First come named turns, each shown by rows before and after it. For each pair of rows after them, which turns, in which order, take the first row to the second? The first pair is done for you.
G:
[-20  10 -25  -1  -7 -10   2 -22   3 -30]  ->  [-21   5   1 -10 -10   5   3 -36 -25 -13]
[-14  -5  13 -17  30  -4   8  11  51  26]  ->  [-13   4  28 -27  25   8  -1  -4  43  26]
[  6   0   4 -13 -12   3   8 -18   5 -13]  ->  [  6 -12   4  -5 -11  -1  22 -11  -8   2]
[-19  13  19  -8   0  -3  -7  20 -28  38]  ->  [-20  17 -14   6   8 -23  -2  41   5  21]
V:
[-23  21   6  -9  -7  24  -7 -45  31   7]  ->  [ -1  36   7  -4   3  35 -18 -12  39   9]
[-42 -25   7 -60  10 -43 -15 -18  -4  -9]  ->  [-31  -7  -3 -55  24 -35 -31   6  39  -7]
[ 22  13  16  -7   4  18 -23   9 -14 -13]  ->  [  8  -1  21 -11  -5  10  -9 -16 -33 -15]
[-5  0  7 -3 21 -6 -8 -6 35 -1]  ->  [ 14   8  16   2  23   4 -15  17  16  -1]
U:
[ -5   0 -15   9 -19   2  26  12 -55  -3]  ->  [-19 -20   4   0   5  10  27  10  -8  53]
[ 14 -11  -9 -11  13 -10   6  16 -10 -11]  ->  [  9 -15  -3 -15  19  -8   7  15   5   5]
[ 14 -17   8   3 -12   8  18   0 -40  15]  ->  [  2 -17  18  -9   4  17   7  -9  13  41]
[ 11   7  30 -32  -5   3 -27 -19 -34 -35]  ->  [ 11 -18  41 -29   5   1 -11  -7 -50  -2]
F:
[ 27   6  45 -26  12  30 -29   4 -20  16]  ->  [-11  36 -13  10 -15  40 -11  -1  42  24]
[ 19  39   4 -21 -14  11 -41  -7 -14 -63]  ->  [ 30  24  34 -27  25  28 -50  26  19   3]
[ 19 -13   0  23  15   4  19  42  -5   4]  ->  [  8  -2 -22  33  -1   1  25  31   0 -13]
B:
[-13   6 -22 -19  -5 -24 -16 -22  47 -34]  ->  [ 19  28   3 -26 -10   0 -38 -11   9 -45]
[  6  41  28 -11  -9  48  -3  13 -18   8]  ->  [-6 23  6 11  6 35 19 36 13 42]
[  6   7 -27  15   7  -4   9  23  23   4]  ->  [ -9   6 -28   2  -1 -13   7  -7  27 -17]
Then:
Between the rows of a pair lie two turns.
[  5  35 -15 -34  -4  11 -27   2  30 -14]  ->  [ 21  13 -32  -2  -7   1   5  48 -23   0] -> U then B
[-20  18 -35  15 -14   2  13 -29   1 -16]  ->  [ 11  36 -31  21  -2  16  -5  11   2 -15] -> V then V
[  1  39  -8 -11  16  24 -16  -7  20 -29]  ->  [ 15   5   8   3  13  26  12  12 -51   5] -> V then G
[ -6 -40  19 -11  21 -44   4  -8  29  20]  ->  [ -2   1  15 -21 -18 -30 -16 -43  -2 -40] -> F then B
[ -9 -23 -22  12   4 -37  18 -21  32 -19]  ->  [ 11  -7 -29  22  11 -30   5   9  40 -27] -> U then V
[ 20  29 -21   4 -27  35   6  25 -23 -38]  ->  [  3  -3 -23  22 -19  33  39  41 -19  21] -> U then F
[ 31  -7  23 -25  11  16 -11   1 -17  23]  ->  [ -2  17  -7  -3 -17  34   0 -15  18  36] -> F then G
[ 16  20 -13  -4   9   4 -17  15  34 -46]  ->  [ 29  11  -3  -3   0   6 -12  17 -24 -52] -> U then G
[ 40  -8  13 -30  -5  -3 -28 -13 -41 -22]  ->  [ -2 -13  -8 -35  -5 -21 -20 -48  25 -23] -> V then V
[  0 -11   9 -32  -4 -34   1 -32 -27 -71]  ->  [ 17 -42  36 -24  14 -23  18   3 -65 -12] -> U then B
[-24  -9  -1  11 -13 -37 -15  -4   6 -27]  ->  [-20  -5   7   4 -11 -32 -22 -10   4 -31] -> U then G
[-20 -48 -19 -24   4 -31  21  -3   3 -20]  ->  [ -2  -7 -14 -37  10  -8 -18   6  41 -38] -> G then V
[-25  10 -21  14  -3  -8  29 -14  42  19]  ->  [ 10 -18  33 -17  30 -10  12   1   4  35] -> F then F
[-17  -5   0 -11  10  -6 -18   5  27  30]  ->  [ -4   1  10 -12  11   7 -27  16  11  32] -> G then V
[  0   2  -6  -3  17  -5  -3  11  10 -11]  ->  [  8   5   5  -8  14   2  -7  10  -7 -14] -> V then G
[  0 -33  11 -20  33 -38  -3   6  15   2]  ->  [  1 -28  32 -33  29 -23 -13 -11   2   3] -> G then G
[ 17  32  10 -15 -38  23  10 -33  -5   9]  ->  [ 21  -7  -8  10 -14  -6  44  12 -10  41] -> F then G
[ 22  30   5   5 -19  49 -12   5 -31 -18]  ->  [  6  -6  -4  26 -16  35  25  19 -44  22] -> B then V
[-49   7  -8  -4 -54  19  10 -52  -8   9]  ->  [-18   5  21  -3 -47  44   3 -23 -45  35] -> B then U
[-25   0 -10   8  -4   6  17 -13  33  28]  ->  [-19  15   7  -3 -25  22   7 -35 -10   9] -> U then G
[  7  14  12   3  -2  36  13  -4 -17  40]  ->  [ -7  22 -30  23 -17  19  30  -3  -7  16] -> F then G
[ 16   3  48   6 -15  10 -20 -13 -13  32]  ->  [ -3  12  36  -2 -25   5 -26 -41   8  11] -> V then U
[ 21 -16  13   6  35   4 -13  -6 -12   5]  ->  [ -9   5 -16  16  11   6  -9 -34  23  -9] -> F then B
[  3  10 -11 -16   0 -25  -7  14   5 -23]  ->  [  3  -4  21 -27   0 -12  -5   1 -26   5] -> G then U
[ 25  55 -28 -14  12  -2 -34  30  60 -31]  ->  [ 34  14  12 -20 -21  -2  -4  -7 -89 -33] -> V then V
[  0 -47 -56  22 -12  -7  51 -18 -13   3]  ->  [ 17 -28 -56  15 -22  -6  34 -21 -36 -35] -> G then U
[ -4  33 -30  18 -38  46 -20 -15 -11  -1]  ->  [ 23  14 -12   8 -25  34 -21  -3 -59 -12] -> B then F
[14 -2  2  1 -1  9 -1 26  1  2]  ->  [  0 -10 -15   0  -8 -11  10   7  -1 -18] -> B then F
[ -1  13   8  -6  -3   3 -13 -19   6 -13]  ->  [ -4  -5 -16  15   6 -17  12   5   6  -1] -> G then G
[  4   5   5 -16  -5  -1 -12 -12   2 -15]  ->  [  7  16  -4   2  -5  13 -10  11  14   3] -> B then F
[-22  11 -52  33 -27  -4  22   0   4 -39]  ->  [-20 -10  -7  20 -37  21  31 -20 -56   0] -> G then G
[ 33  -9  11  19  18  13  22  29 -10  11]  ->  [ -6 -30   6   9   6  -8  43 -25  -3  10] -> V then V
[ -9  -8 -29  22 -34 -24  19 -23 -43 -39]  ->  [-20  -8 -29  17 -38 -24  19 -38 -28 -35] -> B then V
[-10  14  32 -19 -22  26  -2 -60 -29 -10]  ->  [ -3  39   4  27 -25  57   8   0   3  35] -> B then F
[  2  18  50 -32  11  19 -43 -30  32  -6]  ->  [-16   5  38 -20  18  13 -24 -26  59  26] -> G then U
[ 52  35  35  -1  10  38 -60  46  -8   8]  ->  [ 26 -25  22  31  11  14   3  53 -44  67] -> V then B
[ 25  -3   8   9   4  -9 -12  25 -30   2]  ->  [  5 -22  -6  17   8 -28   9  18 -17  15] -> B then V
[ -8  32 -12  31 -34  39   8 -19  12 -13]  ->  [ -7   6 -17  46 -32  27  32  -3 -19   7] -> U then B
[-18 -20  -6  22 -12  11  38   2 -24  51]  ->  [-3 22 -2 13  3 36 -3 20 39 46] -> U then V
[ 25  57  17   0 -20  48 -32  11 -33 -20]  ->  [ 13  11   9  33 -14  30  20  36 -65  35] -> B then V
[ 20  42   6   7  25  39 -44  31  75  69]  ->  [-29  -2   2   3  21  12  -7 -14  81  96] -> G then B
[ 12   9 -23  -1  19 -10  -7  35  54  30]  ->  [ 43  27  -6  -5  13   8 -29  47  14   8] -> V then G
[ 34   4  39 -24   9  11 -16   5 -38  -7]  ->  [ 29  11  -5   1  28  -7 -11  47  34   1] -> B then G
[-15  14 -13  22 -16  20  12   1  17  26]  ->  [-23  10 -18  19 -17  10  16  -9  21  18] -> V then B
[-10 -34 -38  33 -22  -7  19  16  -5 -32]  ->  [ 21 -56  28  -4  16   7  -9  29 -24   0] -> B then F
[ 45  13  23  -4  28   0  -9  19  -7 -22]  ->  [ 24 -14   8   9  39 -17  18  27  18  11] -> U then B
[  0  24  21   4 -13  43 -11  -5   2  29]  ->  [-9 22 -7 20 -6 28 -2 12 36 27] -> G then U
[-23  54 -42  20 -34  18  -5  -6  31 -16]  ->  [  5  47   2  16 -38  49  -9   7 -39  15] -> V then G
[ 18 -52   6   0  31 -38   9  14  -9  14]  ->  [ 17 -41  20 -21  18 -36  -7 -21 -26 -21] -> B then B
[  2  15  44 -18 -24  30   3   3  27   3]  ->  [  6  25  30  -3 -33  35   7  16  18  -3] -> F then B
[ -2  32   1  -4  14  30 -24   6  54  37]  ->  [ 1  8 29 -5  7 39 -7  0 -9 66] -> G then V
[ -9  14   5  -7   3  19 -12  -9  41  14]  ->  [ -9 -10  22  -3  -2  20   5 -10   0  38] -> B then G
[ -1  56  -9   6 -18  63 -14  -6   6   9]  ->  [  2  50 -32  28 -20  51   2  15  -5   4] -> B then U
[-38   6 -19  -5 -17 -14   6 -33  38 -19]  ->  [ 13  22 -32  21 -18  -8   1  28 -14 -43] -> V then U
[ 17  -6 -12  -2   2 -34   2 -10 -26 -48]  ->  [  7 -37  -7   3  13 -42  23  -7 -24 -13] -> V then U
[ 11 -10 -14  17  -2   6   8  34  -8  48]  ->  [ -6  -8 -32  10   3 -11   6  23  36  32] -> B then V
[ 26 -26   5  -4  23 -10   4  36   2  29]  ->  [ 41  -2  17 -12  14   8 -18  35  -3  11] -> U then V
[ 13  17 -36  18  -8  -8 -15  11   0 -20]  ->  [ -4 -19 -34  19  -1 -27  12   2 -10   1] -> U then B
[  1  -4 -10  10 -16   8  13  19 -35  22]  ->  [-21 -10 -27  12 -13 -10  24   7   5  24] -> B then V
[ 25  -2  30 -26  26 -15 -28   3 -10 -10]  ->  [-11  20  -3 -10   7  -5 -21 -17  51  -1] -> F then B
[-18   1   4   7 -17  30   9 -11  38  38]  ->  [ 19  14  10   7 -38  34   1  -1 -40 -11] -> F then B
[  0 -35  55 -20  42 -23  36   8 -46   2]  ->  [-10  30  36 -40  28  -9 -14 -25  34 -60] -> U then U
[-15  14 -25  21 -12  -5   8   0  24   8]  ->  [ 20  -1   2   7  -1 -10   0  16 -37  -7] -> F then B
[ 26  -4  21 -47   9 -23 -16 -29 -18 -36]  ->  [ 19   5   7 -47  16 -24 -24 -25  28 -35] -> V then V
[  2   4   3  -1   6   9  11  -6 -16  28]  ->  [  1  14 -25   8   8  -7   9   7  15   5] -> G then U
[-15 -45   1   5   4 -14  32 -12 -10  35]  ->  [ -4  -4 -40  11  -5 -31  11  -6  14 -41] -> G then U
[  8  12  -4  -2   8   3 -18   2  30 -13]  ->  [ 26   2   7   0  16   4 -14  25   1  -2] -> U then F
[-27  27 -19   8 -22  20   1 -19  33   5]  ->  [-27   0 -22  23 -18  10  29  -3   7  33] -> G then G
[ 37   4   0 -10  32 -20 -13  42  17 -15]  ->  [ 41   9  30 -26  22   2 -26  18 -16 -13] -> G then U
[ -6 -10 -35  20  10 -50  24   7  -4 -22]  ->  [  0 -13 -25  21  28 -41  20  29  20  10] -> U then V
[ 13   9  19 -12  20   6 -16   0  29  20]  ->  [ 16  36 -13   8  -7   9 -14   5  18 -16] -> F then V
[-10  10  -6  23 -18  37  10  35  21  30]  ->  [  0  22  -4   2 -39  22  -3   0 -26 -44] -> G then F
[ -1  -5  22  -5   2 -13  22  15 -14 -11]  ->  [  0  10  26 -15   0  -5   8   3  -2 -26] -> G then G
[ 16  16 -11   8  10  -6  -8  22  19 -18]  ->  [ 10  15  24 -16  -2  16 -18 -17  -4  -8] -> B then G
[-12  20 -33   6  11   0 -10  12  -5  16]  ->  [-14  10 -26  -6   5 -13  -7 -10 -28  -4] -> F then V
[-15 -19  -5   0  17 -16  27  15  -9  22]  ->  [-11  13  27 -31   4  13 -11 -21  -5   0] -> G then G
[ -3  24 -22 -16 -16 -15 -14 -26  12 -62]  ->  [ 33  10  17  -1 -12  18  -3  20 -65  -6] -> B then G
[ 11  11   8  -2  -2  16 -23  -4  -7 -22]  ->  [-13 -24   4   5  -4  -1   8 -19 -20   2] -> G then V
[  1   0  40 -25  -8  11 -14 -31   4  32]  ->  [ 12  31  29 -20 -13  20 -31 -24  18   5] -> B then U
[ 12  33 -50  30 -13   3 -11  19  22 -45]  ->  [ 41 -17 -13  17  34 -13  -5  63  -4  -5] -> F then B
[  3   7   0  -4   5  20 -29   4  23   8]  ->  [ -3   8 -15  -3 -13   3 -21 -16   6 -29] -> B then F
[  9 -22  25  -1   1   8  -2   1  -8   9]  ->  [ -1 -22  -3   4   2 -16   4  -5  16 -16] -> G then B
[  3 -18  17  29  18  -4  18  27 -15  13]  ->  [-16 -20   1  28  20 -20  20  13  24   4] -> B then V
[ 28  -9 -20   5   6 -24   3  30 -16 -13]  ->  [ 19   5 -20 -11  -5 -23 -11  -1  -3 -43] -> V then G
[-35   7  -9 -25  -3 -17  19 -14  21 -21]  ->  [-15  -3  15 -41  21 -19   3  -2  20 -16] -> F then V
[  9  17  13  19   3  16 -13  15 -14   0]  ->  [  9  20   3  24   5   9 -12  22   0  -5] -> G then G
[  7 -38  -9  16   8 -24  29  39 -17  26]  ->  [-11 -53   0  -8  12 -41  29   2  -5  16] -> B then F
[ -9 -14 -43  29   8 -23  32  33  -2  17]  ->  [ 24  49 -12  -4  -4  18 -32  18   2 -34] -> G then V
[ -9  23 -16   9  18   1   6   4  56 -20]  ->  [ 10  -7  31 -14   9  -4   8 -18 -43 -33] -> F then G
[41 10 -3  2 -2 -6  5  4 -6 -4]  ->  [ 21 -12  -6   3   7 -19  20  -3  12  16] -> U then B
[ 12 -14  -1  -3  -1  21  -9  28   6   5]  ->  [  8 -17 -15   2  -3   6   0  27   9 -10] -> V then G
[ 20  41   2  -5 -24  40 -27   0 -16   5]  ->  [ -8   2   3  -6 -32  20   6 -33 -46  20] -> U then V
[  1  12   8 -18 -12   2  -8 -23 -21 -29]  ->  [10 23 -1 12 -3 28 -4 26  4 17] -> B then F
[ -9  14 -18   3 -40 -38  11 -23 -32 -43]  ->  [-32 -25  16 -10  -1 -28  19 -23  29  50] -> U then U
[ -2  41 -18  18 -37  19 -21 -15 -13 -22]  ->  [-31   6 -17  22 -39   4  12 -38 -23  11] -> G then V
[-24 -26  11   0  28 -10  16  -8  27  47]  ->  [-13  16   4  -7 -23  -2  -3 -44 -36 -37] -> F then B
[ -4  -8  -3  -1 -28  -4  10 -21   5 -21]  ->  [ 16  10  -6   6 -15   7  -6  11  24 -22] -> V then V
[ -9 -19 -36   4  -6 -30  13   8  -1  -6]  ->  [-16 -16 -31  -2   2 -23   6   1  27   2] -> U then U
[ 37 -18  45  -2  33   4   9  33 -32  17]  ->  [  4 -42  41  -8  21 -13  33  -8 -40  22] -> V then B
[-28 -16 -66  54 -15 -61  43  23 -14 -21]  ->  [-32   7 -58  25 -27 -62  14 -20  -5 -73] -> V then B
[ 11   7   0  -8  -6  10   9  16 -54 -18]  ->  [  6  19 -12   1  17  19  -2  44  22  14] -> F then G
[ 30 -39  61 -25  22  14  -1   0 -33  38]  ->  [-42 -24  -6   4 -13   7  31 -43  50  42] -> V then F
[ 18 -18 -21   6   6 -34  14  28 -34 -22]  ->  [ 13 -31  -4   5  16 -23  19  34 -27  22] -> F then V
[-25   4  22 -37  -7  16   2 -52   1   8]  ->  [  6  23  33 -31  -8  40 -14 -22 -20   8] -> B then U
[-23  -5   3   3 -16  17  27 -25   0  35]  ->  [ -4   3  21 -21 -17   9   5 -43 -25 -10] -> U then F
[-28  23 -22   5 -10   9   0 -10 -12   6]  ->  [-30   3  -2 -19   2  -5  -3 -27 -19   2] -> F then V
[-7  2  0 12 -9  6 15 -2 22 34]  ->  [ -4  15  15  -8 -24  11   0 -33   1   3] -> B then B
[  9  24   3  -7 -19  20 -23 -17   1 -23]  ->  [ 14  -7 -23  21 -12 -11  11  23 -26 -14] -> U then G
[ -9   4 -11 -19   5 -10 -15 -14  36 -26]  ->  [  9 -10  30 -20   6  22 -10  -2 -22  24] -> G then B
[ -8   4  24 -32  28 -13 -33 -18  25 -45]  ->  [ 20  -1  24 -17  25 -14 -23  13 -35 -51] -> V then U
[  2 -44  45 -26   7  -4  20  -8 -49  54]  ->  [-42  22  -9 -27 -30   0  -3 -64  48 -11] -> U then F
[ 19 -16  20 -13   8 -18   0   3 -36 -14]  ->  [ 12 -28   6  -7  26 -33  10  18   4   4] -> G then U
[ 14 -16  61 -48   9   6 -22 -35 -44  -7]  ->  [-12  -9  36 -49  -3 -12 -19 -65 -16 -39] -> V then U
[ 34   8  -1   1  27 -22 -23  36  16 -14]  ->  [ 18 -10 -17   9  27 -42  -4  29  25 -10] -> U then B
[ 41 -29  23 -13  35 -20   0  51 -40  14]  ->  [-15 -51  -3 -28  24 -64  20 -15   2 -12] -> B then B
[ 11  -1   2  -1  -6   1   1  -4 -24 -13]  ->  [ -4  10 -17  13 -12   8   8  -3   7  -2] -> F then F
[-44  16  29  -2   9   2  -9 -10  34  18]  ->  [-23  33  39  -6   8  15 -27   1  18   6] -> B then V
[  7   8  60 -52  -3  46 -41 -40 -37  -9]  ->  [-30 -34   8 -16  41   7   1   7  73  60] -> G then U
[  1  34  26 -32 -12  24 -36 -45  17 -30]  ->  [-39 -39  15  -4  -2  -8  35 -44   4  43] -> G then V
[ 32  27   4 -19 -13  -1 -27  -5 -16 -42]  ->  [ 17  -1 -30  18  11 -20   9  43  31  16] -> B then B
[ -5 -20  42  -7   9 -16   9   9  14  47]  ->  [ -4 -16  31 -13 -20 -37  13 -21 -37 -16] -> F then F
[ 19 -11  26 -31  10 -12  12  -7 -20  14]  ->  [ 12   6  22 -34  17  -4  -2  -8  29  17] -> B then U
[-10  31 -10  17 -16  38  -2   9  40  46]  ->  [-17  32 -23   1 -44   4  -1 -40  -6 -39] -> F then V
[  0  -4  -2 -12  17  -3 -10 -17  23 -14]  ->  [ -2 -27  -7   1  20 -13  13  -3   3   9] -> G then G
[-24   2 -13  21  -5 -33  25  13  26  12]  ->  [ -7   9   2  -5 -10 -43   3  -9  -5 -41] -> F then G
[ 22  25 -19  -1 -41  25  13 -13 -29   8]  ->  [ 12  -4 -25  10 -19  11  35   9  -3  49] -> G then U
[ 26 -14  21   5   8  17  -6  34 -34  13]  ->  [ 28  19  12  -7   6  20 -35  24   8 -24] -> G then G
[ 34 -19  13  -3  31   6  12  26 -28  22]  ->  [  8   4 -15 -16  32 -14  -5  -4  52 -20] -> B then G
[ -1 -25  14 -23  22  -8  11 -10  21   9]  ->  [  7  -4  10 -29  16  -7  -7 -15  28 -19] -> U then F
[ 13  -8 -17  11 -12   0 -12 -23 -24 -23]  ->  [ 22 -11 -19  22  -7   2  -6  -3 -32  -7] -> G then B
[ -6 -37  -1   3  35 -33  20  -2  45  23]  ->  [ 38  20  -8   6  27  -9 -22  32  39 -30] -> U then V
[ -8 -36 -37  13 -13  -9  28   8   6  13]  ->  [ 11 -48  16 -27   6  -6   3 -10 -16  13] -> B then F
[  7  21 -16   0   2  -9 -12  15  31 -32]  ->  [ 17  10 -17  14   9  -9   0  43  11 -12] -> V then B
